Where one turn sends some rows of the set: a few examples, then the rows asked:
Z831: [ -4  27   0  -4   8 -17   6  10 -37  13  14   7   0]
Z834: [ -7   5 -27   8  -5   5  -4   4   0   6  -2  36  20]
Z48: [  2 -18  18   2   9   1   3   4  18 -14  13  24   9]
Z511: [ -9  18  14  17  11 -28   4 -13 -17   9 -16  15  21]
Z436: [  2 -12   4 -28  -1  -2   0   3  14  21  -3 -19 -15]
Z214: [-11  -1  -8  23   8 -13   2 -12 -39 -10  -5   8   2]
Z124: [  2   7 -18 -11   1  -5   0  -8  31   1  -3 -33   1]
Z986: [  8  27 -13  -3  -7   6  -1 -21  -2   9  -8 -34   8]
Z997: [  8  26 -12  -2  -7   4  -1 -22   0   9 -11 -33  10]
Z983: [  8 -16  12 -12   6   3   4  16  10  -9  22  21   3]
Z852: [ -3  10 -18  -8   4  -1   0  -7  28  -1   4 -34  -4]
Z801: [ -7   1 -13  15   6 -11   2  -4 -46  -7   3   6  -2]
Z532: [ -7  -6   4 -21   4   7   0   3  10  14   9 -22 -25]
Z647: [  3 -14  14  -5   9   6   3  13  10 -13  25  21   0]
Z800: [-10 -15  15  -5   5  -4  -1 -17  27  12 -17 -15  -7]
Z34: [ 11 -19  13 -12   4  -1   4  13  13  -7  14  23   9]
Z257: [ -4   8 -16  -4   4  -3   0 -12  33  -2  -3 -33   0]
Z169: [ -1   7 -16  -7   3  -5   0 -11  33   0  -5 -32   2]
Z602: [ -7   8 -29   6  -4   9  -4   8  -4   5   6  34  15]
Z592: [  4  27 -10   4  -5   6  -1 -25   1   6 -10 -33   8]
Z520: [  4  16   8  -1   4 -33   5  -3 -22  17 -16  15  23]
Z617: [ 20 -12  15  10  -1 -27   8  16   3  20  -9   3  19]
Z54: [-19  25  13  24  16 -18   4 -12 -22   2  -1  12   8]
Z822: [  2  -1 -16   5   2 -15   3   1 -47  -2   0   6   1]
Z20: [  9   2   8   9   5  -7   8  30 -15  13  28  -7  -9]
Z216: [ 22  -6   8  -1  -2 -19   8  29 -10  22  10  -3   6]
Z867: [  1 -16  10 -20   0  -7   0  -7  23  19 -16 -16  -6]
Z985: [ -8  -1  23  42  14 -10   5   3   4   1   7   0   2]
Z675: [  7 -20  17  -5   6  -2   3   7  18 -10  10  25  12]
Z681: [  6  28 -13   0  -6   8  -2 -21  -3   7  -6 -35   5]
Z438: [-17  29   7  14  14 -12   4  -1 -32   4  15   8  -2]
Z586: [ -6   4  16  30  13  -2   6  17  -9   3  26  -6 -11]
Z99: [  4  28 -11   3  -5   8  -1 -23  -1   5  -7 -34   6]
Z949: [  7  20   1 -11   2 -27   6   8 -31  20  -1  10  12]
Z881: [  1   9 -19 -12   2  -3   0  -6  28   1   1 -34  -2]
Z443: [-12   8 -26  14  -2  10  -4   3   0   2   3  35  15]
Z480: [  7  26 -11   1  -6   5  -2 -25   1   8 -12 -33  10]
Z129: [ -5   6 -29   5  -6   7  -4   8  -2   7   2  35  18]
Z207: [-19  -9  15   2  10   5  -2 -16  24   6  -5 -18 -17]
Z463: [-18  -5  10  -6   9  10  -1  -6  15   7   9 -21 -27]
Z678: [ -5  10 -17  -4   5  -1   0 -10  31  -3   2 -34  -4]
Z732: [ -1 -15  17   2  11   5   3   7  14 -16  21  22   3]
Z716: [  2  -7 -10  11   1 -23   3 -10 -37  -2 -18  11  14]
Z413: [ -6  -4  -7  21   5 -19   2 -15 -35  -7 -15  11  10]
Z934: [-10   6 -26  12  -3   7  -4   2   1   3  -1  36  19]
Z950: [  6  -5 -15   3  -1 -21   4  -2 -43   1 -10   9   9]
Z682: [-11   9 -27  10  -3  11  -4   6  -3   3   7  34  13]
Z41: [  5 -10  23  32   7 -22   6   2   9   9 -10   4  17]

Z129 goes to Z602
Z617 goes to Z216
Z54 goes to Z511
Now these:
Z801 goes to Z214
Z169 goes to Z124
Z675 goes to Z34
Z99 goes to Z592
Z207 goes to Z800

